[-7.10  6.03 -2.32 -5.53 -2.21  4.80 -6.58  4.57 -3.59] = gel
[ 1.27 -2.38 -2.02 -5.71 -0.42 -2.05  8.62 -3.55 -6.69] = gomek
[-6.26 -7.24 -7.44 -3.21  7.92 -5.18 -7.94  0.03  6.66] = Ras
[ 7.98  5.75  6.77 -1.93  5.18 -4.51 -8.22 -4.30 -2.74] = Kefev
[ 1.97  2.96 -3.16 -7.21  2.36 -7.09  6.37 -6.27 -5.78] = tobi
[-5.87 -3.00 -4.73 -2.82 -0.80  0.43 -3.06  5.39 -5.86] = nal
[ 5.38  8.00 -6.27  6.77 -4.07 -4.24 -2.16 -4.92 -1.90] = mik
[ 1.97  2.96 -3.16 -7.21  2.36  0.09  4.14 -1.90 -4.92] = Sov
[-4.05 -4.23  8.31 -7.09 -8.90 -1.41  5.64 -4.52  4.08] = fomuk
[-7.72 -8.30  0.06 -3.37  5.94 -0.75  4.01 -7.06 -3.36] = nek
[-9.01 -8.88  1.38  6.14  0.16 -4.63 -3.12 -5.23 -3.65] = liba
find: [ 8.00 -6.27  6.77] : mik
find: [-4.92 -1.90] : mik
common tobi mik:  : [-6.27]
then: [-2.38 -2.02 -5.71] : [-0.42]
common fomuk tobi:  : [-7.09]

[-0.56 -5.98  3.44  7.87  0.16 -3.55  0.36  8.64] -> nek
[ 3.62 -1.40 -5.32 -8.42 -5.98  3.46 -0.24 -6.23] -> Kefev
[ 3.20 -8.42 -5.32 -8.42 -3.16  5.87 -8.42 -5.32] -> nal
[-1.52 -5.32 -0.48  2.66 -4.55  3.94 -4.21  6.58] -> vudof
[ 3.20 -1.40 -5.32 -8.42 -3.16  5.87 -4.67 -0.08] -> mik
[-5.33  0.69  6.26  8.69  3.71 -6.15  1.30  6.68] -> fomuk
[ 3.62  4.87 -7.25 -0.54 -5.98  3.44 -0.73  4.28] -> Ras
find: [-5.33  0.69  6.26  8.69  3.71 -6.15  1.30  6.68] : fomuk
find: [-1.52 -5.32 -0.48  2.66 -4.55  3.94 -4.21  6.58] : vudof
then: [-8.42 -5.32 -8.42] : [-3.16]
common nal vudof:  : [-5.32]
then: [-0.54 -5.98  3.44] : [-0.73]
find: [-0.73  4.28] : Ras

[ 1.09  6.20 -1.05  5.01 -5.16 -0.70] = vudof
[-1.39  6.58 -4.57 -1.05  1.44  4.33] = gomek
[ 6.58  6.58  6.58  3.52 -6.20  3.41] = nal
[ 6.02 -5.15  0.12  4.33 -0.71 -1.06] = tobi
[-3.82  4.34  3.91  3.77  6.65 -6.43] = nek
then: [-1.39  6.58] : [-4.57]
common tobi gomek:  : [4.33]
find: [-1.05  5.01 -5.16] : vudof
again nal:  : [6.58]
common vudof gomek:  : [-1.05]
find: [ 6.58 -4.57 -1.05  1.44] : gomek

[-0.37 -8.38 -8.92  1.07] = nek
[ 2.17  3.57 -0.46  0.79] = liba
[ 3.97 -2.28  0.71 -3.00] = tobi
[ 2.22 -6.81 -6.62  7.29] = Sov
[ 1.33 -2.80 -3.87 -3.89] = gomek
[-4.08  5.03  0.53  2.56] = mik
[-5.09  4.73 -1.11 -5.11] = gel
[-0.37 -0.15  4.55  5.58] = Kefev
[ 3.97 -2.28 -1.25 -0.15] = vudof
[-1.18 -6.39  0.79  6.81] = nal
[ 3.55  4.55 -0.15  5.43] = fomuk
then: [ 2.22 -6.81] : [-6.62]
then: [ 4.55 -0.15] : [5.43]
find: [ 3.97 -2.28  0.71 -3.00] : tobi

[ 2.26 -0.75 -3.89  7.35] -> mik
[ 7.35 -3.89  7.35  7.35] -> vudof
[ 0.73 -2.32 -5.01 -6.85] -> Ras
then: [-0.75 -3.89] : [7.35]
again vudof:  : [7.35]
then: [ 7.35 -3.89] : [7.35]
find: [ 2.26 -0.75 -3.89  7.35] : mik
find: [ 7.35 -3.89  7.35  7.35] : vudof

[-6.76 -2.01 -5.00 -4.50 -1.88  1.63  3.76 -1.12 -1.41 -2.18  3.75  1.62
  1.86  1.38] -> gel
[ 3.44  0.40  4.96  1.97 -0.13  0.16  0.58  1.29 -1.96  1.83 -0.54 -1.86
  0.69  1.36] -> fomuk
[ 2.18 -3.48  0.91  1.02 -1.89 -1.64 -6.53  2.28  0.62  4.51 -0.11  7.05
 -1.03 -8.65] -> tobi
[-4.51 -1.11 -4.47 -1.86  0.53  1.03 -1.85  3.89  0.29  5.91 -2.01 -1.48
 -0.46 -4.81] -> liba
[ 0.81  0.20  2.77  0.97 -0.53 -1.25 -0.26 -0.20 -0.26  0.88 -0.11  7.05
  2.37  1.74] -> nal
[-9.38  0.57 -3.27  1.38  0.58 -0.26  6.45 -1.40  0.56 -2.95  7.05 -0.11
  0.41  1.31] -> Sov
[ 5.83 -0.25  2.02 -4.38  0.50  1.33 -4.75 -0.64 -0.14 -0.03 -6.65  2.19
 -1.78 -0.18] -> vudof
[ 1.34 -0.26  2.53 -1.11 -2.21 -0.37 -7.75 -1.99 -0.03 -2.08 -4.61  0.40
 -4.31 -1.42] -> gomek
then: [ 7.05 -0.11] : [0.41]
then: [ 1.03 -1.85] : [3.89]
common vudof gomek:  : [-0.03]
find: [ 0.81  0.20  2.77  0.97 -0.53 -1.25 -0.26 -0.20 -0.26  0.88 -0.11  7.05
  2.37  1.74] : nal
then: [ 5.91 -2.01 -1.48] : [-0.46]

[ 3.15  3.77 -5.94  1.39  2.44  0.75  0.01  0.45 -2.31  0.02 -0.47 -4.96
 -1.74  4.72 -1.21 -0.29 -0.82  0.51 -2.75  0.94 -4.86 -2.48  0.68  5.40
  4.24  1.20 -1.94 -3.73 -0.71 -3.28 -1.29 -1.15  3.10 -2.88 -6.22] -> nal
[ 3.52  4.12 -6.72  2.15  3.14  1.39 -0.17  0.61 -2.39  0.43 -0.82 -4.24
 -1.68  5.85 -1.30 -0.46  0.60 -1.14  0.27  0.43 -5.28 -3.08  0.44  5.45
  5.12  1.60 -1.90 -4.46 -1.62 -3.27 -1.48 -1.05  3.07 -1.86 -6.75] -> mik
[ 3.94  5.34 -6.41  3.50  2.65  1.97  0.61  0.90 -3.72  0.89 -1.68 -3.25
 -1.98  7.57 -1.50 -0.50 -1.29  0.59  0.25  0.40 -5.39 -3.96  0.54  4.92
  5.32  3.23 -2.17 -5.21 -1.40 -4.46 -0.72  0.47  2.51  0.26 -7.91] -> liba
[ 3.94  5.34 -6.50  3.53  2.69  1.89  0.54  0.90 -3.68  0.75 -0.68 -3.24
 -1.99  7.37 -1.50 -0.38 -1.14  0.60  0.27  0.30 -5.39 -3.84  0.43  5.01
  5.31  3.17 -2.18 -5.22 -1.39 -4.47 -0.79  0.49  2.69  0.27 -7.91] -> fomuk
find: [ 3.94  5.34 -6.50  3.53  2.69  1.89  0.54  0.90 -3.68  0.75 -0.68 -3.24
 -1.99  7.37 -1.50 -0.38 -1.14  0.60  0.27  0.30 -5.39 -3.84  0.43  5.01
  5.31  3.17 -2.18 -5.22 -1.39 -4.47 -0.79  0.49  2.69  0.27 -7.91] : fomuk
find: [-1.14  0.60  0.27] : fomuk

[-0.24 -0.36  0.92 -1.46  0.74 -0.30 -0.20  1.22 -0.30 -2.24]  nal
[-2.73 -2.26  2.42 -5.11  4.67  0.00  1.80  3.84  0.28 -4.80]  gel
[-5.95 -3.10  0.65 -5.44  7.76  2.03  3.28  4.30  1.67 -3.76]  Kefev
[ 0.07 -0.92  1.84 -1.57  0.50 -1.30  1.40  0.71  0.00 -0.28]  fomuk
[-5.58 -2.19 -0.19 -4.74  6.88  2.41  1.33  4.33  1.17 -5.34]  liba
[-4.20 -2.86  1.98 -5.76  6.45  0.92  2.67  4.36  0.88 -4.71]  tobi
[-5.95 -3.10  0.65 -5.44  7.76  2.03  3.28  4.30  1.67 -5.65]  Sov
[-1.57 -1.59  2.34 -4.12  0.41 -0.52  0.93  3.14 -0.13 -4.50]  vudof
[ 0.11 -1.27  2.14 -3.42  2.99  0.93  0.77  0.42 -0.41 -3.22]  Ras
[-0.74 -0.85  1.75 -2.71  1.45 -0.81  0.13  2.15 -0.34 -3.59]  nek
[-1.57 -1.59  2.34 -4.12  3.05  2.01  0.93  3.14 -0.13 -4.50]  mik
[ 0.41 -1.20  2.30 -2.72  1.87 -0.13  1.25  1.56 -0.29 -1.74]  gomek
find: [ 0.11 -1.27  2.14 -3.42  2.99  0.93  0.77  0.42 -0.41 -3.22] : Ras
find: [-2.73 -2.26  2.42 -5.11  4.67] : gel
find: [1.40 0.71 0.00] : fomuk
again nal:  : [-0.30]

[-1.67 -0.21 -3.24  3.05 -8.80  0.14 -7.37] -> gomek
[-2.16  1.33  0.43 -2.80  5.98  3.90  3.26] -> mik
[-3.82  3.56 -2.20 -3.50  6.08  4.81  0.49] -> tobi
[-2.91  4.85  4.85  4.85  5.59  2.19  4.85] -> vudof
[-4.31  3.04 -1.75 -3.44  6.04  5.93  0.96] -> gel
find: [2.19 4.85] : vudof
again vudof:  : [4.85]

[-0.50 -3.21 -1.09 -1.03 -0.35 -0.27 -0.10  1.33 -1.20 -2.71] -> liba
[ 2.40 -1.60  3.73  0.87 -0.86 -0.43  2.40  1.35  2.40  2.40] -> vudof
[-6.45  0.40 -8.64  2.29  1.32  0.79 -5.33 -2.59 -5.65 -0.40] -> mik
[ 2.88 -1.60  3.73  0.87 -0.86 -0.43  2.70  1.35  0.72 -1.45] -> gomek
[ 2.88 -1.60  3.73  0.87 -0.86 -1.61  2.70  1.35  2.40 -1.45] -> nal
[-3.46 -2.84 -2.58 -1.94 -0.56 -0.76 -2.10  1.67 -6.44 -5.31] -> nek
[ 1.02  3.85  1.86  1.92  1.12 -0.26  2.15 -4.18  1.98  4.89] -> Ras
[-3.46 -2.84 -2.58 -1.94 -0.56 -0.76 -2.10  1.67 -1.46 -5.31] -> fomuk
again vudof:  : [2.40]
find: [ 1.92  1.12 -0.26  2.15 -4.18  1.98] : Ras

